In the data rows, 128 means zero.
Here is a table of points, one per row:
[128 102 119 148 124 149 153 135  93 108 107 113 149 163 176 148  72 121 148 105 187 105 166 159 165 130 138 128 133 127 116 125]
[149 125 143 113 111 109 122 111 147 118 150 109 137 130 135 142 138 102 159 154 125 102 103 106 135 131 144 138 119  88 127 131]
[171 128 110 151 166 129 131 113 145 148 106 119 138 105 122 123 140 111 136 120 133 171 148 170 150  83  88 119 112 103 150 133]
[ 92 110  65 117 104 130  75 101 155 165 167 105 135 146 110 118 173 113 133  69  97 151 170 109 158 204 131  94 103  97 131  91]
[159 111  99 118 137 125 124 145 159 136 112 157 122  84 116 148 127 127 172  97 172  94 138 122 116 143 148 129 154 145 136 111]
[185 139 127 123 132  67 170 143 122 102 167 112 133 124 107 112 103 122 145 159 150 127  92  88 145 133 126 139 129 122 148 144]
[ 69 114 121  85 162 148 152 111 118  91 136 173 151  76 147 146 142 152 173  89 101 131 117 157  90 164  98 137 176 101 138 132]
[162 126 149 129 165 157 132  98 127 135 148 138 116  98  97 112 140 124  81 118 145 128 136 164 154 119 135 128 120 106 144 149]
[136 116 101 138 132 139 121 130 132 130 125 120 137 142 136 109 117 129 137 131  77 135 112 127 133 117 123 122 102 129 120 136]
[121 142 128 167 105 114 165  97  89 181 129 125 123 124 126 137 119 157 150  99 120 138  90  74 126  87  96  98 211 103  90 117]
[135 148 110 134 133 115 125 149 154 124 116 127 137 126 123 138 126 161 125 136 106 139 147 151 139 111 124 122 140 168  89 130]
[129 136 113 134 135 121  98 137 164 142 131 118 113 114 132 135 118 146 126 168 133 119 153 124 120 105 140 135 151 145 132 102]
[137 138 117 120 128 141 120 136 104 107 116 124 138 137 143 130 114 134 145 141  83 122 116 133 152 108 129 107 113 127 129 126]
[ 99 112 139 113 162 135 121  88 119 136 109 107  99 100 144 124  86 129 112 121 101  95 123 117 103 144 101 114 131 130 179 154]
[117 115 121 127 142 113 104 129 161 141 128 138 134 143 126 125 122 152 104 156 103 142 169 122 125 111 137 154 164 131 134 103]
[109  99 132 159 132 117 133 129 107 142 111 137 144 113 144 116 121 170 107 182 140 129 119 145 125 149 161 120 155 113 163 106]
[115 120 149 134 116 123 131 144 145 115 114 123 128 123 131 131 121 158 127 135 100 135 151 154 142 109 126 127 127 128  92 130]
[153 144 203 120 130  70 110 129 120 160 138 141 152 142 200 139 141  67 110  90 103 168  97 170 106 162 113 123 139 167 172  96]
[117 109 104 124  84 134 165 125 115 116 165 153  81 179 143 141 137 112 143 164 123 137 150 166 136 121 124  85 168 175 157 178]
[113 132 119 153 170 146 114  95 136 130 103  74 112 162 156 131 126 138 134 114  84 114 107  97 123 113 115 120 143 105 177 137]
[120 133 153 137 130 183 114 104 111 111 141 150 123 101 148 134 110 121 114 136 102 111 113 140 148 130 135 116 105 136  97 137]
[138 150 133  91  74 144  88 129  69 123 136  76 209 140 143 118 156 156 120  91 134 129 163  95 153 123 128 122 155 119 136 143]
[138 137 137  94 124 141 120 139 123 108 133 145  94 155 129 131 115 112 136 152 137 160 166 125 107 132 112 156 138 113  93 124]
[135 115 159 101  89 139 158 135 131 142 142 154 105 148 135 106 139 111 124 137  80 132 111 110  80 114 193 143 138  91 102  99]
[ 87 135 150 133 111 113 115 162 122 152 116 107 125 128  56 147 115 131 118 120 136 131 105 168 134 116 128 134 122 103 127 162]
[138 114  98 106  85 120 142 121 118 117  82 112 128 125 133 124 135 152 114 114 115 156 117 108 107 115  81 163 130 127 138 118]
[141 140 119 127 150 157 112 119 128 111 146 145 130 119 126 110 104 123  98 128  93 122 129 130 142 141 131 128 112 159 111 143]
[121 123 129 109 142 185 156 162 150  84  79  94 154 135 124 140 200 116 128 144 150 157  95 107 145 120 149 121 138 147 138  80]
[110 174 150 151 135  91 111  62 150  63 106 138 123 179 118  10 167 152 135 129 179  67 137 169  85 130  79  93 129 128  94 106]
[168 122 152 124 125 136 120 119 141 125 180 120 123 142 154 156 165  87 110 121 108  91 113 163 113 107 122 151 151 108 144  81]
[121 121 133 115 139 110  86 133 144 164 134 145 149 138 114 112 121 174 102 151 116 139 136 126 134 125 151 136 151 161 147 124]
[148 131 121 114 129 102 128 129 117 107 134 123 137 142 131 137 127 119 160 164 133 125 113 108 142 135 112 152 121  86 128 120]
[ 92 107 109  77 142 105 213 102 146 206 130  90 130 139 147 144 166  82  58 132 151  92 131 104 147 113  99 127 101 159  74 116]
[117 120 149 118 118 113 114 153 125 124 111 113 113 125 133 121 113 163 117 141 122 123 128 140 136 133 145 108 117 136 108 131]
[124 179 130 161  94 163 191 200 107 198 106 155 145  87 125  50 138  96 153 152 112 107 182 113 125 189 124 100 125 110 165  93]
[104 222 103 137 133 174  95 126 116 154 174 121  91 127 133 138  85 139 112 113 172 136  87 129 118 156 106 170 145 142 107 113]
[152 151 105 154 155 106 165 118 119  94 161 151 157 101 121 127 110 124 123 124  88 121  86 104 162 130 129 134 113 148 125 108]
[178 124 129 107 139 143 125 155 109 158 149 136 119 123 115 111 149 154 137 126 136 116 128 161 127  85  97 129 109 118 138 131]
[ 98 167  65  99 102  95 139 108 143 148  87 116 134 108 208 115 153 109 135 116 154 107 117 170 144  82 180 181  86 120 161 159]
[119 125 133 147 118 137 122 130 155 123 134 139 142 107 138 134 122 160 127 134 107 110 130 138 143 131 139 138 110 147  98 122]
[103 121  93  97 112 125  94 164 149  94 127 181 120 134 111  94  80  55  90  90 150 147  81 120 140  57 123  58 160  96 131 114]
[156  81 107 151 118 141 142  87 101 142 152 102 142 120  89 121 133 144 141 128 181 158  97 169 137 126 134 104 119 109 156 101]
[153 126 143 113 133 158 108 139 112 167 154 149 129 151 120 112 143 159 135 121 130 129 102 159 121 105 107 153 103 130 130 110]
[128 158 149  98 104  85 114 157 128 127 144  97 101 116 148 161 175 129 109 116 125  91 143 152 157 160 164  52 155 140 112 134]
[126 144 148  88 151 124 105 100 112 100 114 159 112 113 126 135 122 112 125 141 150 159 174 111 184 158 120 135 124  69 127 122]
[146 138  91 121 141 139 122 151 114 127 129 122 101 144 140 117 134 144 133 126 104 142 110 124 135 120 129 100 105 132 114 125]
[130  86 156 131 125 122 113 137 143 152 106 165 111 108 112 140 157 157 162  91 155 118 107 118 122 129 157 129 134 121 122 137]
[132 176 151 136 126 137 191 119 152 108 165 124 131 148 148 188 107 202 102 111 156 185 167 121  56 112 139  78  59  91 174 109]
[135  95 135 127 137 145 144 117 126 155 128 119 156 173 131 107  70 148 112  98 158  89 159 124 138 118 174 166 148 112 129 139]
[160 101 119 152 143 117 142 151 145 108  95 141 130 143 123 145 124 129 120  79 115 126 138 124 130 154 110 138 151 130 116 136]
[161 179 136  90 122 134 175  79 113 143  70 106 110 152  54 128 105  96 164  93  73 138 144 164 105 142 175 147 141 164 131 105]
[123 121 111 131 145 130 138 117 128 124 142 155 156 168 132 145 170 124 134 181 129 136 132 145 138 167  98 160 156  95 119 172]
[145 136 150 131 130 176 116  87 138 119 125 133 134 124 126 140 118  98 128 181 139 119 133 118 145 121 156 118 146 120 114 144]
[127  90 104 133 104 126 115 137 111 119 134 100 115 131 140 107  97 129 147 136 107 134 109 128 118 131 116 113  86 121 135 116]
[102 119 148 119 192 160 136 173 162 126 173  70 152 105 126  98 135 118 159 110 125 113 148 118 101 105 109 118 151 143 134 185]
[147 123 148 114 107 122 120 129 161 151 134 110 113 124 145 125 136 105 172 148 118 119 111 105 107 121 135 133  97  96 105 150]
[140 132  93 122 129 132 126 144 121 114 139 124 121 126 135 130 129 135 150 127  94 130 124 128 139 120 113 112 100 127 115 119]
[160 122 137 117 140 112 100 108 131 129 136 107 148 109 117 137 104  94 130 153 155 157 136 113 107 168 117 119 119 145 104 145]
[ 83 140 133 174 116 140 116 159 154 124 129 104 104 147  82 160 123  96 116 136 135 118 128 155 139 124 116 170 125  92 151 121]
[ 98 105 102 166 187 111 112 136  20 110 157 125 137 113 129 128 155  82 120 121 132 124 186 127  54  92 187 138 104 130  84 115]
[128 141 134 180  82 135 128 127 145  98 156 106 157 112 146  96 161 106 112  93 147 184 130 103 100 120 153 176 146 150 129 188]
[145 135 131 128 129 137 111 132 132 160 115 124 140 147 142 121 131 124 161 165 137 152 112 108 129 124 118 118 119 120 110 128]
[148 111 117 150 143 144 121 155 132 126  92 147 114 155 151 140 128 144 124  91 144 110  96 130 130 167 141 134 125 134 116 148]
[150  98 130 165 147 128 130 168 113 124  96 132  99 166 139 145 129 123 107 105 136 110 123 107 124 164 104 131 123 135 111 134]
[155 128 148 169 127 118  98 134 146 140 107 158  87 135 131 155 140 125 157  92 150 127 160  86 143 116 125 140 137 139 137 140]
[119 124 137 130 156 137 105 106 118 113 127 100  74 110 100 136 145 132 142 124 114  98 130  96 109 123 129 105 129 153 175 149]
[113 147 119 148 133 114 108 124 164 139 120 122 120  99 135 140 117 136 145 161 140 129 152 126 127 117 137 130 147 140 127 101]
[117 102 144  63 104 172 143 150 149 102 114 102 142  89 134 108 104 127 106 133 160 124 121 118 102 141  97 155 135 165 131 115]
[112  67 129 165  75 115 131 109 140 113 143  99 140 110 120 133  84 142 148 145 149 135 134 151 117 148 126 123 117 157 112  90]
[137 123 135 132  74 116 118 102  75 112  98 150 103  78 123 141 147 130  90 141 127 119 156 100 125 107  74 157 124 151 151 133]
[123 130  98 112 167  64 130 138 121 116 140 135 125 115 113 135 125 160 103 157 148 134 108 119 123 154 160 132 152 122 137 127]
[128 150 119 130 100 130 114 118 157 125 111 202 218 170  88 172 116 114 104 130 134  81 123  81  75 109 111  89  74 122 149 135]
[112 156 119 129 128 112 120 169 107 133 117 123 146 111  85 173 118 114 115 132 125  86 121 170 121 137 115 144 130 110 128 149]
[108 110  97 126  95 132 156  96 140 133 181 165  94 146 126 126 130 117 140 132 120 134 134 143 131 144 131 120 134 166 129 173]
[ 99 127 159 161 125 111 128 125 154 127 109 120 143 100 144 146 125 122 121 136 100 130 122 150 138 132 134 113 121 131  89 129]
[ 51 129 181 109 179 102 142 134  99 127 146 153 136 166 114 125 118 122 195 114 146 145 117  95 187  89 125 151  85 193 159  89]
[117 125 161 141 131  87 165 143 146  92 146 146 100 109 120 101 104 151  88 110 108 133 139 113 172 143 141 159 104 110 122 120]
[123 123 135 138 102 158 134 113 110  97  94 137 106 122 100 127 188 144  91 137 146 147 100 101 135 143 136 145 119 159 143 139]
[128 137 140 112 148 125 119 126 109 158  91 153 137 121 124 103 113 121 128 157 141 187 115 128 112 151 138 110 118 129 101 189]
These points spread out most along one direction. Take the direction at right angles to it along which they spread out most. Go by this last direction. How far along it is each point below, from 0 to 99? 50 is the average, and the first point above lies past it. One standard deviation of the points above along it is 16.
[ 99 112 139 113 162 135 121  88 119 136 109 107  99 100 144 124  86 129 112 121 101  95 123 117 103 144 101 114 131 130 179 154] 58
[ 87 135 150 133 111 113 115 162 122 152 116 107 125 128  56 147 115 131 118 120 136 131 105 168 134 116 128 134 122 103 127 162] 56
[ 98 105 102 166 187 111 112 136  20 110 157 125 137 113 129 128 155  82 120 121 132 124 186 127  54  92 187 138 104 130  84 115] 62
[148 131 121 114 129 102 128 129 117 107 134 123 137 142 131 137 127 119 160 164 133 125 113 108 142 135 112 152 121  86 128 120] 30
[136 116 101 138 132 139 121 130 132 130 125 120 137 142 136 109 117 129 137 131  77 135 112 127 133 117 123 122 102 129 120 136] 40
[132 176 151 136 126 137 191 119 152 108 165 124 131 148 148 188 107 202 102 111 156 185 167 121  56 112 139  78  59  91 174 109] 0
[152 151 105 154 155 106 165 118 119  94 161 151 157 101 121 127 110 124 123 124  88 121  86 104 162 130 129 134 113 148 125 108] 32
[115 120 149 134 116 123 131 144 145 115 114 123 128 123 131 131 121 158 127 135 100 135 151 154 142 109 126 127 127 128  92 130] 65
[112 156 119 129 128 112 120 169 107 133 117 123 146 111  85 173 118 114 115 132 125  86 121 170 121 137 115 144 130 110 128 149] 62
[145 135 131 128 129 137 111 132 132 160 115 124 140 147 142 121 131 124 161 165 137 152 112 108 129 124 118 118 119 120 110 128] 35
[123 130  98 112 167  64 130 138 121 116 140 135 125 115 113 135 125 160 103 157 148 134 108 119 123 154 160 132 152 122 137 127] 59
[128 158 149  98 104  85 114 157 128 127 144  97 101 116 148 161 175 129 109 116 125  91 143 152 157 160 164  52 155 140 112 134] 91
